In the data rows, 128 means zero.
Here are some numbered points:
 80 174 183  83  94 176  60 140 0
173 154 121  63 115 181 123 169 1
148 117  70 197 105 142 117 128 2
172 155 167 150 138  44 151  76 3
114  60 104 185  94 153 139 151 4
117 184 156  94 155  98 186  91 5
171  89  92 156 140  89 120 150 6
136  72  59 174  82 176 117 163 7
170 174 115  26  94 164 128 242 8
148  72 172 151 151  62 185  60 9
176 117 169 137 166 163 146 205 10
 79 154 110 156  80 145 124 132 11
135 132 143 125 132 147 119 173 12
159 163 149 128 219  96 173  60 13
141 165 131  81 136 153 110 184 14
148  36  94 192 112 158 124 110 15
148 117 149 185 173  73 173 106 16
123  76 113 181  97 145 144 142 17
159 117 161 162 185  85 173  60 18
150 191  99  44 167 174 138 161 19
112 164 109 117  92 132  92 165 20
 80 163 127  83 128 164 105 174 21
112 129  56 128 128 164 100 113 22
182  83 183 185 162  51 162  49 23
182 151 138  94 162  96 207  94 24
 91 208 104  49  94 153  48 128 25
193  60  81 162  71 130  71 140 26
 99 137  84  76 125 145  98 151 27
 57 129 195 106 151 142  37  94 28
159 105 144 176  67 124 126 127 29
 91 174 115 140 128 164  48 163 30
 57 208 127  94 117 130  94 140 31
 46 140  81 117  82  85  60 117 32
182 106 161 140 162 164 128 151 33
148 185  36  60 128 142 151 185 34
112 181 106 117  98 135  87 183 35
163  95 144 155 114 126 118 106 36
 87 166 186 130 129  67 185  52 37
 58 143 112  94 120 191  73 184 38
102 197  93 128  82 119  94 140 39
159 131 171  98 153  90 139  92 40
 68 106 161 140  60 142  83 151 41
136 129 138 128 128 153 105 185 42
174  98  99 169  42 112 105 126 43
163 132 170 133 153  56 154  89 44
 11 174 104 106 128 176  83 151 45
170 163 127  49 139 153 162 163 46
136  83 161 117 219  85 151 106 47
136 140 104 128 105 187  48 163 48
215  45  94 179  98 150 155 111 49
158 155 151  88 219 129 183  76 50
 57  86 135 104 113 161  91 156 51
 79 163  72 122 119 126 131 156 52
150  86  50 167  82  84 102 148 53
 80 151 161 208 117 142 105 174 54
159  89 166 134 159 160 138 138 55
161 113 123  85 170 181  83 168 56
136 117 172  72 162  73 162  72 57
170 129 149 106 151 198 151 208 58
116 126 168 124 144  74 161 114 59
182 106 149 208  60 153 151 117 60
170 140 218 117 151  96 207  83 61
118 134 109 164  63 134  84 163 62
130 123 145 116 118 154 115 167 63
136  15 115 174 128 198 117 117 64
 48 172  83 164 102 122 139 144 65
143  98 199 147 108 100 128  87 66
148 151 167  91 174  61 157  95 67
 45 148 133  92 118 157 102 163 68
 91 151 102 120 148 169  80 165 69
108 181  86 133  81 119 100 141 70
102 140 172  83 162  96 162  94 71
114 174 104  83 128 164  60 140 72
125 151 115 140 162 142 196 106 73
125 163  93 128 162  85 173 117 74
148  49  59 197  71 130  94 174 75
189  33 124 117 101 202 123 133 76
153 119 159 155 183  85 169  66 77
159 129 183 106 128 176 117 163 78
 80 185  59  83  48 107 105 128 79
114 117 161 128 185  85 162 106 80
170  83 138 151  48 130 117 128 81
162  88  84 149 113  92 138 132 82
154 135 188  75 154  81 156 106 83
 66 127 180  82 126 175  95  65 84
139 173  42  74 128 143 141 185 85
170  72 104 197  94 142  94 163 86
 77 178  74  81  58 118 102 119 87
Which three points above are nearest to each new point by angle? Their numbers follow each, nearest first.
149  99 124 153  86 155  67 101 26 81 43
 88 172 108 138 125 160  59 163 30 69 38
148  38  93 197 117 153 117 106 15 64 17
 80  95 104 106 105 130  94 151 51 32 27
114 117 138 197 151  73 196 106 16 9 18
154 177 112  37 100 157 120 228 8 14 1
102 163 115 140 162  85 173  94 74 5 37
164 110 103  89 158 195  79 176 56 48 1
 68  91 171 158 149 147  65  69 28 84 51
174 157 135  88 157 111 200 105 24 50 5
125 129 183 128 151  62 173 117 59 44 80
 68 151 104 162  60 153 117 140 11 65 62
 57 117  70 151 151 198  60 151 69 38 22
148  95 218 140 105  85 128  72 66 23 9
114  97 140 122 111 165  96 124 51 41 64
 57  83 183 162 151 153  48  72 28 84 51
179  73 123 147 129 138 137 140 49 76 15
131 122 170 141 146  76 170 117 59 44 80
182 117 172 140 173 164 151 208 10 58 33
176 147 127  63 120 182 123 177 1 8 14
148 117 153 156 126 140 145 181 10 12 58
173 115 162 138 162 152 136 139 33 55 10
117  79 144 127  93 133  88 149 41 51 81
117 117 147 124 175  97 154 109 80 47 77
170 117 115  72 173 198  71 185 56 1 14
205  15 127 117 105 210 128 128 76 64 49
131 153 114 125 175 107 145  78 13 50 74
149 114 148 185 156  81 166 109 16 23 18
 57 163  81 117 117 153  83 151 45 69 38
115 133 140  84  53 176 114 192 63 8 20
 81 118 153 126  75 146  92 153 41 51 0
 62 107 210  97 117 147  59 113 28 84 0
166 123 114  73 169 194  76 185 56 14 1
114 129 161  60 185 119 139 128 71 83 57
114 106  70 219 139 130 139 140 2 17 4
170  95 138 162 105 130 117 117 36 29 49
136 185 127  72 139 153 105 197 14 8 19
127  91  75 165  98 154 130 159 7 75 4
149  81  61 201  69 182 115 151 7 75 2
126  86  63 166  87 174 109 164 7 75 4
159  83  70 162 105  73 139 128 82 53 6
109 123 136 119  59 160  77 147 41 62 48
114 163 149 117 173  96 207  83 5 13 37
 54 138 118 107 112 189  80 186 38 68 21
 68 163  93 106 117 130 128 140 52 45 31
135  72 167 145 146  76 172  74 9 23 77
 86 146 109 109 126 161 110  63 84 22 45
159  72  47 185  82  73 105 151 53 82 75
 90  98 113 110 111 127  95 153 51 38 32
159  72 138 140  82 107 117 140 81 43 29
 66 196 133  93 127 126 108 129 31 45 25
 91 140  81  60  94 142  71 197 27 20 38
162 130 158 152 125 146 164 185 10 58 12
218  55  90 171 112 150 155 111 49 15 76
142 107 130 182  56 129 120 130 29 43 81
170 150 135  93 156 102 192 102 24 50 67
118 116 135 189 134  81 185 106 16 9 23
114 140 115 162  60 142  83 163 62 20 41
 34 151  93 106 117 107  60 140 32 45 31
161 119 155 146 131 145 162 188 10 58 12
227  38  81 185  94 153 151 117 49 15 26
 89 141 145 209 109 148 107 171 54 62 11
114 126 140 120 159  99 136 107 80 71 47
159  83 172 140 162 164 139 140 55 33 10
182  83  81 151 128  85 117 163 6 82 53
153 151 169  92 182  54 157  88 67 40 83
163 114 156 140 147 164 123 153 33 10 55
159 117 229 117 162 142 230  83 61 24 50
143 114  73 192 107 142 117 135 2 7 75
113 141  87  73 136 134 114 140 27 85 34
